Small tables with named rows and columns. After each table, cells are looked up by row and column.

Table fudu
	maposam	firare	numup	zet	muz
sukuf	63	105	172	42	198
mar	88	25	71	56	6
pifom	91	114	123	106	140
kup	207	157	127	204	22
birot	98	93	106	140	106
gata	141	119	122	39	80
nenopof	33	123	51	3	194
seteda	172	7	98	230	76
lisip	58	101	193	111	226
kub	89	63	130	136	34
beb	161	72	100	113	100
lofem	115	59	73	144	34
pesi	92	50	5	69	103
relom	83	132	193	65	225

What is the numup of nenopof in fudu? 51
What is the firare of pifom in fudu? 114
What is the zet of lofem in fudu? 144
What is the maposam of sukuf in fudu? 63
What is the maposam of kub in fudu? 89
What is the muz of pifom in fudu? 140
What is the firare of lofem in fudu? 59
What is the firare of lisip in fudu? 101
What is the maposam of beb in fudu? 161
What is the zet of seteda in fudu? 230
Which row has the largest zet? seteda

Table rer
|  | fizit | gosukib | som | rupu | kigugam |
|---|---|---|---|---|---|
| soz | 46.865 | 45.212 | 61.663 | 61.927 | 55.840 |
| limubam | 19.681 | 61.577 | 62.123 | 50.564 | 28.906 |
| puvu | 42.686 | 83.335 | 32.256 | 31.223 | 38.131 |
| mupugem | 30.763 | 43.989 | 58.355 | 36.741 | 14.496 |
| lizeke | 40.649 | 45.940 | 48.592 | 50.187 | 43.806 |
| bof | 47.677 | 48.673 | 32.307 | 31.949 | 37.701 |
| ter | 46.210 | 47.499 | 47.796 | 47.322 | 46.613 |
| murako | 41.846 | 59.716 | 53.708 | 33.666 | 56.877 |
| pufu | 68.832 | 52.060 | 41.336 | 37.265 | 57.872 |
| safited | 69.113 | 51.583 | 32.210 | 61.098 | 90.700 |
| luveno | 41.661 | 59.667 | 53.515 | 33.882 | 57.233 |
| vadebe | 35.266 | 53.961 | 34.573 | 62.948 | 52.078 |
| mibop | 50.826 | 58.514 | 48.175 | 49.219 | 56.234 |

gosukib of soz: 45.212
kigugam of soz: 55.840
som of mibop: 48.175
rupu of limubam: 50.564
gosukib of pufu: 52.060
rupu of pufu: 37.265
Row with the largest rupu: vadebe

dodi:
fields: todid, nibopu
rar: [189, 58]
kelig: [189, 58]
dok: [188, 68]
saveb: [184, 69]
nud: [189, 67]
nevo: [191, 66]
mazilig: [191, 66]
dov: [192, 62]
nofiza: [190, 67]
tud: [184, 69]

todid of dov: 192
todid of nofiza: 190
nibopu of tud: 69
todid of rar: 189
nibopu of nud: 67
nibopu of dok: 68
nibopu of mazilig: 66
nibopu of nevo: 66
nibopu of nofiza: 67
nibopu of saveb: 69
todid of mazilig: 191
todid of dok: 188
todid of nud: 189

nov =
         moz  ponanak  bofo
tutunez   11       51    45
tidema    63      -17    79
kub        7        8   -22
lagul    -63       16    46

What is the moz of tidema in nov?
63
What is the bofo of tutunez in nov?
45
What is the moz of tutunez in nov?
11
What is the moz of kub in nov?
7
What is the bofo of kub in nov?
-22
What is the ponanak of tutunez in nov?
51

Table latilud
cols = sidipiv, vup, niv, dulizi
gasoko: [8, 52, -24, -65]
nolufup: [-8, 10, 3, 14]
pum: [0, 23, 55, -32]

niv of pum is 55
sidipiv of nolufup is -8
dulizi of nolufup is 14
dulizi of pum is -32
vup of nolufup is 10
sidipiv of pum is 0
vup of gasoko is 52
dulizi of gasoko is -65
sidipiv of gasoko is 8
vup of pum is 23
niv of nolufup is 3
niv of gasoko is -24

fafasam:
|  | rez | rosebeg | divi | vubo |
|---|---|---|---|---|
| fuz | 4397 | 5591 | 4275 | 4008 |
| gememim | 3994 | 3672 | 4876 | 3806 |
| siz | 4461 | 3793 | 7364 | 3486 |
| gabi | 4407 | 6318 | 3877 | 6450 |
| pezarav | 2259 | 4205 | 7727 | 5804 |
| dapimun | 4816 | 5748 | 4721 | 6076 |
| makofez | 4379 | 4467 | 8438 | 5619 |

What is the rosebeg of siz in fafasam?
3793
What is the rez of gabi in fafasam?
4407
What is the vubo of makofez in fafasam?
5619
What is the divi of fuz in fafasam?
4275
What is the rez of pezarav in fafasam?
2259
What is the vubo of pezarav in fafasam?
5804
What is the divi of dapimun in fafasam?
4721
What is the rosebeg of fuz in fafasam?
5591
What is the rez of makofez in fafasam?
4379
What is the divi of gememim in fafasam?
4876
What is the divi of gabi in fafasam?
3877
What is the rez of siz in fafasam?
4461
What is the vubo of gememim in fafasam?
3806
What is the rez of gememim in fafasam?
3994
What is the rosebeg of dapimun in fafasam?
5748
What is the rez of fuz in fafasam?
4397

bazope =
	fof	mer	suzozil	rog	milip	rit	naf	sib
togifip	-17.5	11.4	36.4	-41.8	-50.8	37.6	-28.5	-1.2
fimat	8.0	47.9	64.4	-21.9	-2.9	13.2	-5.4	-53.9
vado	-22.1	-38.5	-59.8	-32.7	29.8	0.1	-34.5	-5.8
fenod	-15.0	-21.8	-53.0	-29.8	12.9	97.4	-26.7	-45.9
lok	-16.1	-32.6	-61.7	-29.5	-19.5	-4.9	-5.3	-13.8
fezoguz	-18.1	-32.0	-46.8	-28.0	-28.0	-56.8	-21.2	-40.3
ruvodi	-27.5	-51.1	-69.2	-34.9	-7.4	2.8	-60.8	-20.1

What is the rit of ruvodi in bazope?
2.8
What is the naf of togifip in bazope?
-28.5
What is the rog of ruvodi in bazope?
-34.9
What is the rog of vado in bazope?
-32.7
What is the sib of ruvodi in bazope?
-20.1
What is the milip of vado in bazope?
29.8
What is the milip of lok in bazope?
-19.5
What is the mer of vado in bazope?
-38.5
What is the rog of fenod in bazope?
-29.8
What is the sib of fezoguz in bazope?
-40.3
What is the mer of fimat in bazope?
47.9
What is the sib of vado in bazope?
-5.8
What is the sib of fenod in bazope?
-45.9
What is the milip of fezoguz in bazope?
-28.0
What is the rit of fimat in bazope?
13.2

Table duf
cols = tok, lered, kizigi, sabopan, von, bamino, panedaf, numal
sunevu: [55, 63, 120, 181, 72, 118, 69, 118]
ses: [174, 155, 107, 42, 155, 113, 153, 114]
bes: [116, 216, 91, 150, 189, 121, 201, 120]
ros: [167, 178, 94, 67, 148, 123, 165, 129]
ruv: [98, 16, 128, 104, 33, 118, 28, 121]
kobalok: [173, 168, 102, 51, 157, 116, 162, 119]
buk: [102, 11, 133, 93, 41, 112, 27, 114]
gazuga: [60, 48, 128, 165, 74, 112, 60, 110]
luma: [66, 41, 123, 158, 52, 119, 49, 120]
vona: [171, 73, 118, 20, 79, 116, 78, 123]
gafitam: [74, 184, 101, 196, 175, 116, 176, 112]

kobalok, numal -> 119
buk, tok -> 102
vona, lered -> 73
ros, panedaf -> 165
luma, tok -> 66
kobalok, sabopan -> 51
luma, kizigi -> 123
bes, tok -> 116
ruv, kizigi -> 128
buk, numal -> 114

tep =
         kog  sikodi  nuz  pesalu  sop  bur  gisu  zusuv  pok
pidulig  125      95  169     117   89  157    90    113   76
pivom    102     127  169     113   88  127    99    106  101
duvuke    70     108  230      24  117   29   133    129  161
budasum  113     109   85     100  116  102   120    118  123
rem      147     140  165      50  116  148   107     95  111
bafuga   100     139  126     115   88  152   108    130  112
ponuv    108      82   66     107  116   97   152    120  128
daf       96     146  119     118  122  165   100    116  120

kog of bafuga: 100
kog of rem: 147
sikodi of budasum: 109
sikodi of bafuga: 139
sop of pidulig: 89
pok of pidulig: 76
kog of ponuv: 108
bur of rem: 148
sop of rem: 116
sikodi of pivom: 127
pesalu of bafuga: 115
nuz of budasum: 85
gisu of bafuga: 108
pesalu of daf: 118

faf.csv
,rumep,gized
rugutu,0.403,-0.561
mus,0.425,-0.487
rak,0.436,0.504
kas,-0.519,0.162
ranokal,-0.328,0.531
kipora,-0.437,0.024
lig,-0.790,0.240
pofesi,-0.387,-0.180
lobene,-0.733,0.370
nuf,0.039,-0.229

pofesi, gized: -0.180
nuf, rumep: 0.039
rak, rumep: 0.436
ranokal, rumep: -0.328
rugutu, rumep: 0.403
rugutu, gized: -0.561
lobene, gized: 0.370
rak, gized: 0.504
pofesi, rumep: -0.387
lobene, rumep: -0.733
kas, gized: 0.162
lig, rumep: -0.790
mus, rumep: 0.425
Which row has the largest rumep? rak

